Each row is where one point has got to under a steady rotation. How many ticks took it there?
The counts run from 0 to 347.
|  14.0 |   0.1 |  14.4 |   0.4 |  -8.7 |  15.7 |   1.0 | -12.8 |  12.6 |   7.7 |   6.0 |   5.8 |  17.2 |  -0.4 |   3.7 |  34.4 |  12.7 |  11.7 |   8.8 |  11.0 |   1.7 |  38.9 |  -4.8 |  24.8 |  -0.3 |  26.8 |  -8.5 | -25.7 |   2.4 | -32.6 |   8.8 |  -4.3 |  14.5 |   2.5 | -20.6 |   8.4 | -15.3 |  302
|  -3.5 |  -3.8 |  12.3 | -11.2 |  -8.2 |   3.3 |  -7.4 | -22.5 | -18.3 |  14.0 |   9.7 |   6.7 |  19.7 | -10.0 | -13.8 |  10.3 |   4.5 |  21.1 |  32.8 |  33.8 |   7.8 |  34.2 |   1.8 |  25.5 |  -4.5 |  10.7 | -15.4 | -26.0 |  -8.0 | -11.2 |   4.0 |   3.2 |  29.2 |   8.7 |  -8.5 |   3.7 |  -6.2 |  147
|  21.8 | -10.8 |  -5.2 |   2.4 | -15.2 |   7.8 | -10.9 | -16.2 |  -4.4 |  10.4 |  -2.0 |  -8.9 |   3.2 |  14.2 | -33.0 |  15.1 |  -3.9 |  21.7 |   6.2 |  18.7 |  -7.0 |  27.6 |  -6.2 | -13.2 |   3.9 |  11.5 | -26.7 |  -7.8 |   2.3 | -32.3 |   2.8 |  -8.1 |  22.0 |   2.6 | -35.9 |  12.4 |   4.6 |  105
|   6.0 |  -5.9 |  10.5 |  -2.7 |   4.9 |  14.0 |  -2.7 | -14.8 |   5.9 |  13.2 |   3.0 |   1.9 |  28.5 | -16.3 | -13.9 |  22.9 |  -3.4 |  33.1 |  28.9 |  17.5 |   8.6 |  31.4 |   0.3 |  33.1 |   0.2 |   2.0 |   1.9 | -36.7 |  -5.5 | -11.4 | -10.0 |   9.2 |   8.6 |   1.6 | -13.5 |  -0.3 | -13.7 |  294
|  14.7 |   6.8 | -11.4 |  13.5 | -21.7 |  15.1 |   2.5 |  -3.5 | -25.4 |  15.2 |  10.1 |  -8.4 |   8.9 |   0.5 |  -9.4 |  18.4 | -13.5 |   5.8 |   0.7 |  33.3 |   0.5 |  10.0 |   5.3 |   2.6 | -10.9 |  23.5 | -13.0 | -13.6 |  -5.9 | -34.7 | -10.2 |  -9.5 |  27.9 |  -5.7 | -32.8 | -14.6 | -11.3 |  120
|  21.3 |  -2.8 |  -0.8 |  -0.3 |  -6.8 |  19.8 |  10.6 | -13.8 |  20.4 |  18.8 |   0.4 |  13.0 |  32.9 |   1.5 | -19.6 |  18.6 |   1.7 |  26.2 |  12.5 |  19.6 |   3.9 |  32.1 |  12.5 |  12.6 |  -0.7 |  13.6 |   5.2 | -32.5 |  13.4 | -25.8 |  -7.4 |  -2.9 |   2.4 | -13.5 | -14.6 |   6.9 | -11.2 |  14
|   1.7 |   8.5 |   2.3 |  17.7 | -12.4 |  21.3 |   2.7 |  -2.1 | -15.9 |   6.9 |  10.0 |  -7.1 |  15.7 |  -9.0 |   1.3 |  32.0 |  -5.5 |   8.4 |   7.8 |  28.4 |  -3.7 |  17.3 |   2.3 |  25.2 |  -8.7 |  25.3 |  -2.2 | -25.9 | -12.1 | -20.0 |  -7.7 |  -1.9 |  17.5 |  -3.0 | -39.4 | -22.3 | -19.2 |  199
|  18.6 |  -4.2 |  -2.5 |   1.1 |  -1.9 |   6.7 |   2.1 | -15.7 |   9.4 |  19.0 |  -0.5 |   4.5 |  31.1 |   4.8 | -33.3 |  11.5 | -11.3 |  31.3 |  27.9 |  15.9 |  -0.2 |  27.1 |   5.9 |  -2.7 |  -0.8 |  -5.9 |  -2.0 | -27.7 |  10.9 | -24.1 |  -4.8 |  -0.2 |   7.9 |  -5.4 | -22.2 |   7.5 |  -5.6 |  233
|  20.4 |  -5.9 |   6.8 |  -0.1 | -10.9 |  -0.2 |   7.8 |   3.3 |  -6.9 |  28.6 |  16.2 |  -2.6 |  16.0 |   6.9 | -16.2 |  19.9 |  -2.8 |   2.9 |  26.3 |  22.9 |   1.8 |  22.6 |  12.4 | -10.1 |  -8.3 |  15.6 | -20.1 | -20.1 |  -6.3 | -31.2 |  -0.8 |  -6.5 |  46.5 |   5.6 | -18.7 |   6.3 |  -8.2 |  1
|  14.2 |  -5.9 |  -4.3 |  -2.7 |   1.3 |   7.6 |  -2.5 |  -9.9 |   6.3 |  10.7 |   5.6 |   4.7 |  33.8 |  12.0 | -26.8 |  13.3 | -17.5 |  25.0 |  31.5 |  21.6 |  -2.1 |  30.3 |  11.8 | -12.0 |  -4.3 | -11.8 | -13.5 | -27.5 |   6.6 | -22.5 |   1.7 |   2.6 |   9.9 |  12.2 | -21.3 |  10.1 |  -5.1 |  9
|  11.4 |   9.4 |  18.9 |   4.9 | -16.0 |  16.3 |  -0.4 | -13.8 |  -9.4 |   6.3 |  18.4 |  10.3 |  15.3 |   6.2 |  -2.2 |  16.7 |   9.8 |   3.3 |  20.5 |  32.4 |  -6.5 |  33.0 |   8.5 |  14.8 |  -5.7 |  20.8 | -16.8 | -20.8 |   2.8 | -30.4 |  12.0 |  -5.6 |  30.1 |  10.1 | -20.7 |   3.5 | -22.0 |  223
|  14.4 | -10.3 |   7.2 |  -3.2 |  -5.6 |  12.9 |  13.7 |   0.2 |  -1.1 |  23.2 |  11.8 |   5.9 |  21.5 | -13.3 |  -7.6 |  15.9 |   9.3 |   9.1 |  21.3 |  23.7 |   4.9 |  30.1 |   9.2 |  20.3 |   4.1 |  33.6 | -17.4 | -26.3 |  -1.6 | -16.8 |  -8.0 |  -8.7 |  33.8 |  -2.5 | -12.1 |   7.4 |   5.2 |  142
|  16.0 |  -8.2 |  -7.7 |   4.4 |  -7.0 |   5.8 | -13.2 | -16.8 |  -8.2 |  16.3 |  -4.2 | -11.8 |  12.7 |   3.1 | -42.0 |  11.8 | -24.3 |  37.6 |  20.7 |  20.6 | -10.7 |  16.2 |  -2.7 | -12.7 |   1.3 |   0.2 | -14.1 | -15.4 |  -2.6 | -25.9 |  -8.4 |  -4.7 |  12.7 |  -8.0 | -35.5 |   0.8 |   3.5 |  109
|  17.9 | -13.0 |   1.4 |  -9.5 |  -5.5 |  -9.2 | -12.6 | -24.0 |   2.8 |  16.7 |  -3.3 | -11.9 |  11.1 |   6.5 | -32.3 |  18.5 | -14.2 |  37.1 |  16.6 |  11.1 |  21.6 |  31.4 |  -8.8 |  -1.1 |   3.8 |  -3.6 | -13.2 | -15.9 |   1.1 | -23.9 |  -4.1 |   2.2 |  20.8 |   1.1 | -19.0 |  10.9 |   3.0 |  169
|  11.5 |   2.8 | -22.3 |  12.5 | -18.7 |  12.7 |   3.3 | -16.2 |  -4.0 |   3.0 |   4.5 | -13.5 |  29.2 |   5.4 | -22.8 |  23.4 | -28.5 |  21.8 |  -7.0 |  30.7 |   7.2 |  14.6 |   9.0 |   0.9 |  -7.6 |  -4.1 |  -5.2 | -23.0 |  -1.8 | -26.7 | -10.2 |  -6.3 |   3.1 |  -5.2 | -33.8 | -16.6 |  -1.1 |  256
|   2.3 |   4.6 | -12.9 |   3.2 | -19.8 |  16.5 |  -8.1 | -27.9 | -18.5 |   4.7 |   3.0 |  -3.0 |  21.5 |  -9.3 | -21.1 |  12.5 | -18.2 |  28.9 |  -1.1 |  33.1 |   9.2 |  21.5 |  -1.0 |  26.7 |  -1.4 |   4.4 |   4.5 | -24.7 |   2.3 | -23.3 |  -3.7 |  -3.6 |  -2.7 | -14.3 | -27.3 | -16.9 |  -9.5 |  255
|  -5.7 |   3.5 |  11.4 |  -6.0 |  -2.4 |   7.4 | -14.7 | -19.6 | -13.4 |  -5.3 |  10.6 |   4.6 |  31.4 |  -0.1 |  -8.7 |  20.5 |  -7.4 |  20.6 |  28.4 |  21.8 |   7.5 |  36.6 |   5.2 |  22.1 |  -7.3 |  -5.2 | -12.4 | -23.6 |  -7.7 | -15.1 |   6.8 |   7.0 |  17.1 |  26.3 | -25.7 |  -1.4 | -10.4 |  291
|  -0.8 |   5.5 |   8.9 |   5.5 |   3.5 |   8.3 |  -1.2 |  -9.6 |  -8.1 |  -0.8 |   9.2 |  -8.2 |  29.4 |  12.1 |  -3.3 |  32.4 | -19.9 |  21.9 |  24.4 |  19.8 |  12.3 |  22.0 |  10.8 |   9.4 | -16.5 |  -9.5 |  -5.3 | -30.9 |  -8.2 | -18.2 |  -3.0 |  11.3 |  19.6 |  22.4 | -29.5 |  -7.8 | -20.2 |  72
|  10.3 |  -6.0 |   7.5 |  -4.6 |  -1.8 |  11.9 |   9.3 | -18.3 |  12.3 |   6.2 |  -5.9 |  12.5 |  37.0 |   6.4 | -28.0 |  11.6 |  -1.6 |  34.6 |  28.2 |  12.3 |   5.0 |  37.7 |  12.6 |   3.6 |   5.7 |   4.1 |   1.9 | -32.0 |   2.5 | -14.3 |  -2.4 |   2.5 |   8.5 |   2.8 | -23.3 |  15.3 |  -2.4 |  10
|   9.4 |  -1.1 |  -5.0 |   6.1 | -10.8 |   3.7 | -25.3 | -15.6 | -20.4 |   4.0 |   1.4 | -18.5 |   6.6 |   0.8 | -18.9 |  23.1 | -20.1 |  25.1 |   7.1 |  25.6 |  -5.1 |  19.3 | -10.9 |   2.6 |  -1.0 |  -2.7 | -26.8 |  -7.5 |  -9.2 | -25.5 |  -7.0 |  -2.0 |  20.0 |   5.5 | -40.4 |  -9.6 |   0.3 |  188
|   3.5 |   6.7 |   0.3 |   2.7 | -29.4 |  16.6 |   3.7 | -21.0 | -12.2 |   5.1 |  -2.8 |  -0.4 |   1.4 |  -0.4 | -10.7 |  28.0 |   7.5 |  13.8 | -14.9 |  28.8 |  20.8 |  31.7 |  -4.6 |  24.7 |   0.7 |  33.5 |  -6.9 | -19.5 |  -9.0 | -22.8 |  -0.3 |  -6.4 |  21.4 | -11.0 | -26.7 |  -5.8 |  -0.7 |  39
|   6.0 | -17.1 |  12.0 |   2.7 |  -3.4 |  10.3 |   4.8 |  -1.3 |  -1.7 |  13.9 |   0.7 |  -7.8 |   8.5 | -12.0 |  -2.7 |  30.7 |   8.9 |  11.7 |  13.7 |  13.6 |   7.8 |  28.1 |  -1.8 |  20.1 |   6.4 |  32.6 | -21.5 | -25.1 | -16.0 | -17.1 | -12.9 |  -0.5 |  37.2 |   3.0 | -23.4 |   6.9 |   4.8 |  62
|   5.5 |  -1.5 |   4.2 | -11.0 | -11.1 |  -7.1 | -19.0 | -34.1 | -11.1 |   6.7 |   6.2 |  -6.3 |   7.1 |  15.4 | -21.5 |  17.5 | -15.0 |  29.5 |  12.7 |  17.6 |  19.1 |  33.8 |  -3.7 |   1.9 |  -8.7 |  -9.1 | -19.7 | -10.2 |  -1.4 | -27.9 |   9.1 |   1.3 |  25.5 |  12.3 | -22.5 |   2.1 |  -4.1 |  168
|   5.7 | -15.1 |  11.8 | -11.6 |  -5.1 |   2.7 |   0.9 | -14.7 |  -2.4 |  14.2 |   5.2 |   1.1 |  21.2 |  -8.7 | -16.5 |  14.7 |   5.9 |  20.3 |  27.5 |  23.4 |  10.8 |  37.6 |   5.8 |  18.7 |   9.1 |  22.0 | -19.8 | -26.3 |  -7.6 | -11.9 |  -3.8 |  -2.7 |  33.4 |  10.1 |  -8.9 |  17.6 |   5.0 |  146
|   8.2 |  15.3 |   2.3 |  10.3 | -18.0 |  20.9 |  -2.0 | -23.4 |  -5.3 |  -0.9 |  -2.3 |   6.0 |  12.0 |  13.8 | -11.7 |  34.8 |  -1.3 |  19.1 |  -6.7 |  21.7 |   3.8 |  27.2 |  -1.8 |  14.3 | -11.7 |  13.3 |   5.6 | -18.2 |   0.6 | -36.6 |   8.7 |  -2.4 |   1.0 |  -1.0 | -36.5 | -15.2 | -20.1 |  319
|  13.5 |  -3.5 |   4.3 |   4.6 |  -5.1 |  20.3 |   3.7 | -18.1 |  15.5 |   6.6 |  -6.0 |   8.7 |  23.3 |  10.0 | -21.5 |  30.7 |   3.6 |  32.5 |  11.8 |   6.9 |  -0.5 |  34.0 |   2.1 |   9.0 |  -0.2 |   8.1 |   8.9 | -25.8 |   5.0 | -22.9 |  -2.4 |   2.1 |  -4.1 |  -5.2 | -35.5 |   8.3 | -13.6 |  94
|  12.6 |   6.5 |  16.6 |  -6.6 | -12.5 |   7.1 | -19.0 | -25.2 | -13.0 |   3.9 |  10.1 |   3.2 |   5.5 |  -0.7 |  -8.9 |  26.3 |   0.1 |  15.1 |  17.8 |  21.6 |  -3.7 |  34.3 |  -8.3 |  16.1 |  -6.0 |  -0.7 | -28.9 |  -9.8 |   7.8 | -39.0 |  15.5 |  -2.5 |  22.1 |   9.6 | -19.7 |   0.0 | -17.3 |  307
|  19.3 |  -3.6 |  -0.1 |   7.9 |   1.1 |  20.0 |  15.6 |   5.9 |  13.9 |  15.0 |   5.8 |  -0.3 |  34.7 |   7.0 | -17.5 |  29.3 |  -9.0 |  12.7 |  23.0 |  10.3 |  -4.0 |  23.7 |  12.9 |   1.3 |  -5.1 |   9.2 |  -4.8 | -35.1 |   2.0 | -21.9 | -12.3 |  -3.1 |  16.3 |   5.1 | -28.4 |   5.2 | -12.6 |  217
|   1.7 |  -0.5 |  10.8 |  -4.5 |   2.1 |  -2.3 | -12.2 | -12.4 | -20.1 |   9.0 |  14.5 | -12.0 |  15.9 |  -1.3 | -11.3 |  23.7 | -13.1 |  19.0 |  34.9 |  23.8 |  13.6 |  20.1 |   2.2 |   9.1 | -11.5 |  -9.5 | -10.2 | -26.5 | -19.1 | -13.7 |  -4.1 |   6.1 |  31.4 |  22.6 | -28.8 |  -6.9 | -10.3 |  68
|  14.5 |   7.2 |   2.6 |  -0.6 | -29.9 |  10.9 |  -6.8 | -27.3 | -17.6 |  19.1 |  10.3 |   7.6 |   5.4 |  -3.0 | -11.1 |  13.7 |   6.2 |  17.0 |   5.3 |  33.3 |   8.0 |  26.3 |  -1.5 |  18.0 |  -8.4 |  22.6 |  -8.1 | -14.7 |   7.1 | -37.5 |   8.8 |  -6.4 |  24.5 | -18.0 | -17.1 |  -5.9 | -10.8 |  243
|   1.0 |   1.3 |  11.0 |   2.9 |  -5.6 |  14.7 | -10.5 | -27.9 |   4.1 |  -0.9 | -14.8 |   8.5 |  12.8 |   3.2 | -24.6 |  27.1 |   3.0 |  43.0 |  11.6 |  14.8 |   6.2 |  38.7 | -11.5 |  17.3 |   1.8 |   4.7 |   8.9 | -25.2 |  -3.2 | -16.8 |   4.0 |   8.2 |  -2.6 |  -2.5 | -35.7 |   1.5 | -11.2 |  314
|  14.6 |   3.7 |  -0.5 |  -7.4 | -19.3 |  -0.7 | -15.8 | -32.5 | -24.0 |  19.5 |  12.4 |  -0.7 |   7.7 |   4.1 | -18.1 |   9.1 |  -7.1 |  24.8 |  10.0 |  35.6 |   9.1 |  23.1 |  -3.2 |   5.7 |  -4.7 |   3.6 | -18.7 |  -6.9 |   4.1 | -36.9 |   7.2 |  -3.5 |  26.7 |  -2.1 | -11.7 |  -3.2 |  -8.4 |  24
|  -3.8 | -15.6 |   6.2 |   2.0 |   0.3 |  13.9 | -12.6 | -17.4 |  -5.1 |  -5.6 | -16.3 | -11.2 |  13.7 |  -2.0 | -30.9 |  23.1 |   2.3 |  32.5 |  10.2 |  15.5 |   1.9 |  34.1 | -10.7 |  17.2 |  13.3 |  16.6 |  -9.1 | -20.3 | -17.4 |  -9.6 | -10.6 |   0.9 |   7.2 |   2.7 | -42.1 |   3.2 |   5.8 |  190
|   9.4 | -10.2 | -13.3 |   8.0 |  -3.0 |   9.0 |   3.2 |  -2.5 |   4.8 |   9.7 |   5.7 | -22.7 |  27.5 |  -3.3 | -16.7 |  31.1 | -30.7 |  19.1 |   6.2 |  20.1 |  13.0 |  16.1 |   6.5 |   8.0 |   0.0 |   1.1 |  -9.8 | -28.8 |  -7.7 | -19.4 | -27.4 |  -1.9 |  10.6 |   1.5 | -33.3 | -10.4 |  -1.3 |  53
